In the rows, 128 means zero.
The rows of T fall into 3 groups, and each row is roughly a mix of its group's hidden directions; one row fits no group.
T (98 x 17):
[[ 64 117  85 141 126 182 119 107 105 118  78 127  76 110 106 130 130]
 [163 123 128 132  90 108 111 112  89 110 200  99 149  80 126  87 148]
 [ 88 140 125 140 148 130 114 169  92 129  90  97  49 108 160 143 105]
 [105 105 130 106 115 178  79  93 130 171  65 157 104 132 107 153 134]
 [149 125 116 202 136 166 113 110 166 169  94 151 131 131  80  99 116]
 [146 174 125 165 126  82 153 168  99 104 189 121  95  99 153 110 125]
 [103 106 155 154 121 112  90 128  99 122  42  91 157 130  94 128 145]
 [144 148 154 138 165  98 180 157 184 144  99 153 159 177 129 154 125]
 [ 88  89 130 151 151 143 111 163 100 122  76  56 133 131 121 106  96]
 [116  97 162 146 128  92  92 149 110 113  64  81 181 147 104 123 122]
 [111 152 150 105 154  78 130 156 146  96  77 138 118 171 162 183 116]
 [ 88 173 128 132 146  96 132 134 127  77  69 152 105 163 152 174 138]
 [133 116 170 112 136  83 127 148 159 149  44 123 126 137 120 182 136]
 [132 138 177 123 149  74 118 156 147 128  58 125 155 170 139 169 129]
 [125 165 127 154 126  76  99 139  86  52 142  95 126 124 166 113 125]
 [102 106 173 102 123  95  89 140  95 116  61  96 170 151 123 150 141]
 [101 122 106 175 152 199  89 127 106 139 122 114 130 154 125  77  87]
 [194 132 174  96 136  94 143 146 165 176 168 139 158 139 151 141 126]
 [ 94 165 115 169 126 141 103 117 111 127  63 157  60 115 121 150 142]
 [155 159 108 165 148 154 174 117 159 132 192 159 162 153 126  89 126]
 [152  86 133 128  91 138  75 121 128 152 163 159 180 145  80  99 102]
 [121 150  76 140 125 187 158  97 134 137 176 166  76 101 127 112 134]
 [ 88 118  79 157 157 163 191 137 169 109 116 146 132 158  97 119 102]
 [119 183  98 162 158 128 171 131 164  93 142 182 120 175 143 133 115]
 [182 153 112 206 128 130 151 114 162 148 155 140 118  94 103  91 135]
 [ 86 138 126 117 136  97 134 146 116  94  61 107  68 111 148 176 135]
 [148 173  91 163 135 162 162 106 132 123 200 149 102 108 147  92 135]
 [114 149 136  90 130  79 155 167  96  96 154 101  83 103 178 157 133]
 [136  87 123 127 129 190 138 117 141 207 114 110  99  85 101 115 130]
 [165  79 134 152 118 122 146 132 139 149 149  71 175  91  90  83 129]
 [166 109 144 122 146 133 167 144 177 168 167 145 191 166 113 113 110]
 [141 139 125 124 119 116 118 115 135  90 182 168 204 185 123 107 119]
 [ 87 112 138  72 137 126 126 106 105  77  98  87 179 157 153 142 151]
 [ 82 120 138 132 130 106  97 136 106  99  34 100 108 129 122 159 133]
 [146 103 118 174 124 181 100  97 129 174 103  94 113  83  99  89 130]
 [ 82 132  92 151 117 143 110 104 108  91  70 120  65  92 116 141 141]
 [180 149 102 163 130 138 163 121 163 145 205 151 116 105 127  95 118]
 [157 148 135 106 118  64 176 166 129 110 198 130 116 104 151 140 132]
 [ 82 116  82 149 121 192 125 101 112 133  96 129  71  95 101 119 133]
 [169  83 149 110 104 151  92 115 132 181 168 130 182 129  99  97 120]
 [129 131 148  87 157  75 181 170 146  96 141  98 152 151 169 154 120]
 [116 120 106 168 154 152 171 126 188 140  84 162 148 164  82 129 116]
 [154 126 121 161 128 136 132 110 161 122 157 160 207 174  93  91 119]
 [124 138  94 188 144 171 160 105 176 138 107 172 139 151  83 109 126]
 [112 124 144 117 107  83  77 153  86 111  90 104  70  91 143 159 123]
 [ 99  95 155  96 132 116  97 144 120 142  40  97 108 126 130 170 124]
 [ 92  86 112 130 131 136 132 128 134  84 111 116 204 176  89 107 107]
 [104 142 122  94 133  87 145 145  94  59 149  81 109 112 180 141 132]
 [158 116 169  69 117  72 115 142 108 119 152  80 139 104 172 148 140]
 [112 153 136  95 128  93 137 144  98 104 118 102  61  89 177 167 148]
 [155 120 127  86 110 121 127 125 109 140 177  93  74  59 166 133 137]
 [133 192 160 146 158 108 144 167 133 160 113 175  99 165 159 159 126]
 [114  87 117 156 115 175  97 108 143 162  90 156 156 148  61 110 115]
 [108  97 154  62 101  87 108 158 104 136 103 123  91 106 132 183 129]
 [134  73 134 142 124 155 128 143 163 198  90 140 138 128  66 125 106]
 [155 109 174  68 125  66 128 151 130 128 123  83 138 111 162 164 137]
 [150 142 157  88 122  49 117 152 118  83 153 110 137 132 175 155 126]
 [145  91 131 148 111 171  98 106 155 196  99 159 134 123  70 119 123]
 [124 121  90 109  98 177 132  95  97 134 195 132  95  79 127 101 142]
 [110 165  84 189 148 178 162 118 146 130 138 178 107 148 109 104 120]
 [104 112 131 134 140 157 122 127 163 169  51 170 120 162  91 159 118]
 [159  92 182  80 110 109  89 150 126 198 113 122 124 114 127 156 124]
 [124  86 138  96 108 124 110 162  90 163 139  84  76  67 131 132 115]
 [118 129 138  95 116  80 124 172  80 101 162  89  86  93 168 141 119]
 [142 126 119 152 109 141 128 111 101 112 198 124 193 132 105  67 137]
 [165 120 115 127 127 160 171 125 146 168 216 138 146 114 122  89 125]
 [117 151 126 116 129 151 125 106 150 165  76 181  64 123 129 177 147]
 [122 110 142  81  94 109  75 115  72 104 133  83 110  84 153 137 146]
 [111 103  77 168 124 192 139  97 155 142 114 151 112 116  73 102 119]
 [102 143 136 109 152 139 139 132 155 153  53 157  78 146 142 185 132]
 [168 156 120 158 142 158 161 121 155 160 197 167 155 149 126  91 123]
 [144 123 133 119 125  90 153 137 106  80 183  65 174 111 149  98 138]
 [162  99 157  93  93 130 106 113  92 162 181 102 170  96 120 101 154]
 [140  88 142 124 126 163 120 143 162 214 103 160 123 136  84 138 105]
 [152 149 106 194 152 159 149 101 150 115 154 118 178 144 119  69 128]
 [129 147 117 118  96  89 113 117  77  60 185 109 131 100 150 112 148]
 [114 113  66 144 111 178 136  89 118 101 166 114  98  80 114  90 129]
 [ 96 130 125 102 134 138 118 155  73 125 138  80  63  90 176 132 118]
 [ 75 105 140  51 127 150 110 114 110 129  78 129 127 153 141 174 140]
 [ 83 150 111 140 130  96 123 116 102  43  76 102 118 127 141 143 148]
 [141 116 116 151 133 171 130 119 107 163 144  69  85  60 138  90 132]
 [101  91 142 101 127 182 113 115 123 193  65 124 109 118 103 147 141]
 [127 156 163 107 142  58 123 155 136  92  89 129 134 162 165 177 129]
 [134 103 135 176 116  98  75 139 101  91 112  76 170 125 106  89 108]
 [152  93 121 133 112 177 121 128 138 209 154 144  96  91  95 109 112]
 [183 138 170 118 133  80 137 147 147 136 175 131 196 158 142 120 125]
 [ 99 119 146  90 126  73 125 159  87  79 109  71 121 116 161 153 131]
 [117  85 119 122 101 193 111  99  94 171 146 112 145  99  89  89 144]
 [ 79 130  86 121 117 137 121 120  81  67 134  96  74  91 149 125 129]
 [122  62  79 119 120 161 163 101 168 116 134  96 137  93  87 108 118]
 [ 90 137 149  82 136  87 112 147 113  87  76 122 117 158 164 182 128]
 [118 103  89  97  99 158 120 112  91 111 198 108  96  80 135 102 121]
 [ 95 108 145  54 108 102  96 135  75  88 133 100 140 134 158 151 133]
 [155 100 120 131  94 173  75 110 113 182 173 148 115  99 102  97 111]
 [ 69 101 119 152 137 157 106 129 111 119  42 110 134 148  91 128 120]
 [ 98 150  83 180 113 163 100  82  94  77 126 137 123 121 110  90 142]
 [ 81 104 131 152 130 116  97 140  97  83  67  93 170 158 101 115 117]
 [127 135 138  97 113  71 127 167  83  90 176  94 102  99 168 136 123]]

Here is one row of each group, with its name. Which group are the others in?
[143 123 163  75 126  69 130 150 123 126 111  88  98  95 170 175 141]	G
[115 123 126 139 147 155 134  93 166 121  77 151 195 188  99 128 138]	C
[ 99 115 150 140 149  93 107 156 133 104  38 104 142 162 122 154 111]	A

[ 91 133  70 150 135 188 146 108 137 129 117 150  56 105 117 126 118]	A
[160 121 153 110 146 162 150 128 177 219 117 159 124 138 123 146 128]	A
[188 164 173 115 128  52 132 143 148 129 142 132 134 123 164 158 146]	A
[109 126  85 170 118 201 110 105 115 148 151 166 112 128  92  86 113]	G
[145 112 169  88 141 157 139 129 150 203 127 153 177 171 123 140 135]	A
[ 87 158  81 133 152 136 183 145 119  76 155 120  76 120 161 128 118]	G
[181 148 165 113 105 124  80 121  94 172 190 135 131 110 156 111 141]	G
[129 121 142  69 106  85 136 152  92 116 168  96  93  81 163 152 140]	C
[110  45 106 105 103 171 105 117 130 150 122 110 139 107  78 111 104]	G
